The same turns and mirrors carry the whole set onto itself and the rows of a family onto each other. Which other rows belong to the same family as each row named below? List them in the order they appear above.
These 32 rows form 4 families of 8 rows each.
fudod: -1.630  0.489  0.605 -0.816 -0.122 -1.792  0.332  0.387  0.209 -0.161 -0.667  0.466  0.149 -0.297  2.889 -0.736 -1.245  0.116  0.695 -0.118  0.275  0.516 -0.534 -0.603 -0.394 -0.849 -0.155 -0.771 -0.441 -0.949  0.837  0.415
dibef:  0.327 -0.075  0.016  0.863  0.473 -0.100  0.139 -1.278 -0.126  0.504  0.376 -0.499  0.090  0.926  0.393 -0.007 -0.714  0.418 -0.582 -0.108 -0.676 -0.100 -0.299  0.420  1.515  0.112 -0.567 -1.205 -1.151 -0.654  1.342  1.244
ginog:  0.212  0.982 -0.120  0.774  0.876  0.044  0.138 -1.844 -0.915  1.408 -0.625 -0.288  1.243 -0.225  1.113 -0.460 -1.346  0.412 -0.436 -0.610  0.597  0.214 -0.291  0.802  1.015 -0.625 -1.048 -1.363 -1.064 -0.463  1.785  1.105
Ziru: -0.443  0.586  0.580 -0.335  0.009 -0.688 -0.238  0.697  0.775  0.162  0.012  0.238 -0.112  0.655  2.104 -0.135 -1.275 -0.155  0.526 -0.062 -0.100  0.292  0.245 -0.633 -1.107 -0.860 -0.771 -0.565  0.615 -0.981  0.233 -0.479
ziv: -0.631  0.770  0.404 -0.350  0.004 -0.893 -0.212  0.610  0.810  0.028 -0.213  0.426  0.249  0.499  1.977 -0.242 -1.299 -0.290  0.341 -0.088 -0.057  0.242  0.039 -0.821 -0.968 -0.786 -0.847 -0.482  0.678 -0.897 -0.034 -0.177
gim:  0.859  0.533  0.164  0.019  0.242  0.652  0.500 -0.892 -0.759  1.842  0.940  0.088  0.344  0.438  1.341 -0.843 -0.724  0.858 -0.866 -0.229 -0.290  0.267  0.619  0.812  0.799 -0.295 -1.066 -1.405 -1.529 -0.742  2.334  0.273
laf: -0.157 -0.164  0.933 -0.528 -0.427 -1.015 -0.155  0.809 -0.249  0.736  0.615  0.292 -0.539 -0.389  3.217 -0.753 -0.695  0.039  0.536 -0.637 -0.767  0.298  0.523  0.082 -0.632 -0.868  0.228 -0.416 -0.146 -1.467  0.742 -0.035
puvi:  0.158  1.181 -0.623  0.020 -0.003 -0.303  0.376 -1.281 -0.421  1.191  0.306  0.761  1.425 -0.057  0.990 -1.441 -0.793  0.251 -1.475 -0.367 -0.215  0.214 -0.129  0.030  1.242 -0.073 -1.228 -1.061 -1.265 -0.664  1.561  1.538
nalop: -0.995  0.237  0.324 -0.331  0.012 -1.704  0.295  0.416 -0.391  0.452  0.488  0.520  0.594  0.197  3.812 -1.179 -0.826 -0.134  0.697 -0.396 -0.424 -0.075 -0.267 -0.694 -0.535 -0.415 -0.531 -0.507 -0.081 -1.257 -0.010 -0.048
Nilad:  0.313  0.757 -0.454  0.314  0.570  0.388  0.199 -1.497 -0.519  1.452  1.028 -0.444  1.287  0.868  1.500 -1.123 -0.189 -0.147 -0.828 -0.550 -0.061 -0.044 -0.268  0.567  0.884 -0.230 -0.506 -1.150 -1.803 -1.357  1.745  0.944
Fibu: -0.777 -0.004  0.587 -0.335  0.049 -1.450  0.299  0.550 -0.485  0.644  0.725  0.302  0.247  0.362  3.895 -1.002 -0.807  0.038  0.913 -0.347 -0.481 -0.071  0.006 -0.436 -0.671 -0.475 -0.454 -0.593 -0.192 -1.284  0.238 -0.392
temi:  0.432 -0.115  0.109  0.817  0.637  0.168  0.350 -1.258 -0.425  0.764  0.133 -0.500  0.133  0.942  0.470  0.274 -0.733  0.615 -0.519 -0.092 -0.637 -0.107 -0.205  0.489  1.526  0.143 -0.597 -1.334 -1.068 -0.374  1.372  0.858
bekud:  0.525  0.757 -0.161  0.094 -0.101 -0.175  0.009 -1.023 -0.072  1.185  1.317  0.145  0.436  0.355  1.116 -1.537 -0.718  0.273 -1.099 -0.251 -0.404  0.312  0.238  0.579  0.885 -0.302 -1.118 -1.081 -1.723 -1.300  2.156  1.348
famo:  0.443  0.911 -0.263 -0.093  0.368  0.511  0.857 -1.159 -1.136  1.840 -0.049  0.691  1.352  0.015  1.214 -0.767 -0.808  0.853 -1.217 -0.320 -0.082  0.187  0.292  0.293  1.130 -0.083 -1.183 -1.383 -1.099 -0.103  1.740  0.484
pon:  0.184  0.109 -0.176  0.842  0.504 -0.255  0.267 -1.386 -0.221  0.476  0.028 -0.297  0.484  0.812  0.325 -0.040 -0.773  0.385 -0.731 -0.155 -0.631 -0.141 -0.469  0.202  1.625  0.204 -0.640 -1.163 -0.973 -0.447  1.111  1.360
kos:  0.130  0.914 -0.652  0.296  0.616  0.283  0.362 -1.644 -0.684  1.444  0.610 -0.188  1.720  0.682  1.445 -1.110 -0.190 -0.169 -0.991 -0.612  0.009 -0.100 -0.444  0.296  1.028 -0.106 -0.562 -1.140 -1.664 -1.098  1.456  1.097
renis: -0.994  0.268  0.321 -0.411  0.136 -1.478  0.572  0.387 -0.745  0.699  0.098  0.672  0.892  0.109  3.847 -0.904 -0.854  0.035  0.699 -0.426 -0.339 -0.107 -0.211 -0.761 -0.478 -0.376 -0.562 -0.617  0.084 -0.850 -0.154 -0.337
gipur: -0.768  0.050  0.583 -0.399  0.212 -1.191  0.570  0.501 -0.828  0.871  0.305  0.470  0.496  0.257  3.943 -0.730 -0.830  0.243  0.879 -0.374 -0.367 -0.106  0.022 -0.482 -0.600 -0.452 -0.483 -0.734  0.018 -0.904  0.113 -0.721
bafin: -0.703  0.392  0.311 -0.623 -0.268 -1.193  0.385  0.480 -0.785  0.767 -0.760  1.149  0.889 -0.937  3.032 -0.602 -0.814  0.017 -0.004 -0.788 -0.511  0.150 -0.010 -0.657 -0.101 -0.562  0.030 -0.405  0.489 -0.553 -0.085  0.208
moz:  0.444  0.660 -0.303  0.258  0.745  0.713  0.428 -1.439 -0.875  1.739  0.839 -0.486  1.296  0.887  1.628 -0.812 -0.156  0.113 -0.739 -0.540 -0.013 -0.092 -0.105  0.670  0.851 -0.211 -0.471 -1.315 -1.775 -1.106  1.811  0.472
kome:  0.094  1.058 -0.234  0.853  0.591 -0.385 -0.223 -1.870 -0.416  1.018 -0.191 -0.386  1.079 -0.148  1.018 -0.902 -1.337  0.078 -0.525 -0.597  0.489  0.226 -0.457  0.758  0.963 -0.695 -1.071 -1.172 -1.299 -0.940  1.811  1.674
Lar:  0.254  0.819 -0.499  0.249  0.769  0.638  0.597 -1.585 -1.014  1.732  0.425 -0.212  1.732  0.720  1.529 -0.789 -0.203  0.108 -0.879 -0.604  0.049 -0.126 -0.257  0.412  0.963 -0.131 -0.566 -1.287 -1.556 -0.815  1.518  0.604
tif: -1.323  0.187  0.934 -0.791 -0.058 -1.525  0.215  0.577  0.224 -0.009 -0.180  0.129 -0.476 -0.027  3.024 -0.607 -1.172  0.289  0.957 -0.056  0.210  0.588 -0.206 -0.220 -0.613 -0.969 -0.076 -0.843 -0.669 -1.162  1.222  0.045
Dep:  0.271  0.051 -0.074  0.792  0.650  0.045  0.482 -1.337 -0.515  0.720 -0.213 -0.249  0.517  0.787  0.411  0.226 -0.760  0.576 -0.673 -0.150 -0.579 -0.160 -0.351  0.262  1.637  0.203 -0.632 -1.270 -0.880 -0.177  1.105  1.016
mika: -0.396  0.579  0.603 -0.395  0.149 -0.480 -0.014  0.687  0.484  0.381 -0.282  0.332  0.051  0.597  2.095  0.113 -1.278  0.009  0.519 -0.079 -0.018  0.250  0.274 -0.657 -1.034 -0.823 -0.815 -0.691  0.740 -0.690  0.126 -0.755
Rigim: -1.564  0.452  0.683 -0.877  0.127 -1.359  0.691  0.411 -0.305  0.229 -1.107  0.622  0.371 -0.379  2.987 -0.303 -1.236  0.432  0.732 -0.109  0.430  0.500 -0.414 -0.567 -0.339 -0.805 -0.194 -0.948 -0.230 -0.455  0.799 -0.155
lodo: -1.246  0.137  1.001 -0.842  0.154 -1.099  0.593  0.588 -0.277  0.381 -0.655  0.262 -0.239 -0.098  3.125 -0.180 -1.206  0.613  1.018 -0.067  0.330  0.516 -0.051 -0.215 -0.556 -0.925 -0.098 -1.039 -0.452 -0.678  1.138 -0.506
Zed: -0.607  0.759  0.403 -0.364  0.121 -0.660  0.032  0.590  0.516  0.243 -0.546  0.531  0.372  0.448  2.038 -0.006 -1.289 -0.120  0.370 -0.095  0.018  0.232  0.070 -0.850 -0.927 -0.759 -0.858 -0.610  0.818 -0.584 -0.075 -0.475
gitud:  0.484  0.672  0.207  0.813  0.895  0.314  0.008 -1.682 -0.867  1.537 -0.143 -0.638  0.627  0.031  1.261 -0.380 -1.322  0.556 -0.187 -0.543  0.510  0.245  0.010  1.180  0.791 -0.746 -0.962 -1.438 -1.277 -0.699  2.196  0.747
Fop:  0.398  0.748  0.114  0.896  0.623 -0.134 -0.347 -1.676 -0.351  1.167  0.283 -0.730  0.455  0.080  1.103 -0.801 -1.313  0.215 -0.236 -0.527  0.425  0.264 -0.147  1.162  0.811 -0.808 -0.978 -1.255 -1.493 -1.161  2.193  1.350
sutan: -0.681  0.295  0.404 -0.523 -0.616 -1.698 -0.206  0.557 -0.001  0.277  0.181  0.778  0.243 -0.751  2.957 -1.152 -0.749 -0.383  0.070 -0.750 -0.717  0.292 -0.050 -0.455 -0.308 -0.687  0.091 -0.175  0.042 -1.423  0.215  0.822
gana: -0.216 -0.064  0.854 -0.651 -0.067 -0.553  0.456  0.730 -1.006  1.194 -0.297  0.677  0.112 -0.618  3.284 -0.172 -0.752  0.452  0.435 -0.674 -0.574  0.198  0.551 -0.079 -0.416 -0.708  0.169 -0.681  0.313 -0.630  0.483 -0.661

The rest of the family of renis: nalop, Nilad, Fibu, kos, gipur, moz, Lar
The rest of the family of gim: laf, puvi, bekud, famo, bafin, sutan, gana
The rest of the family of Ziru: dibef, ziv, temi, pon, Dep, mika, Zed

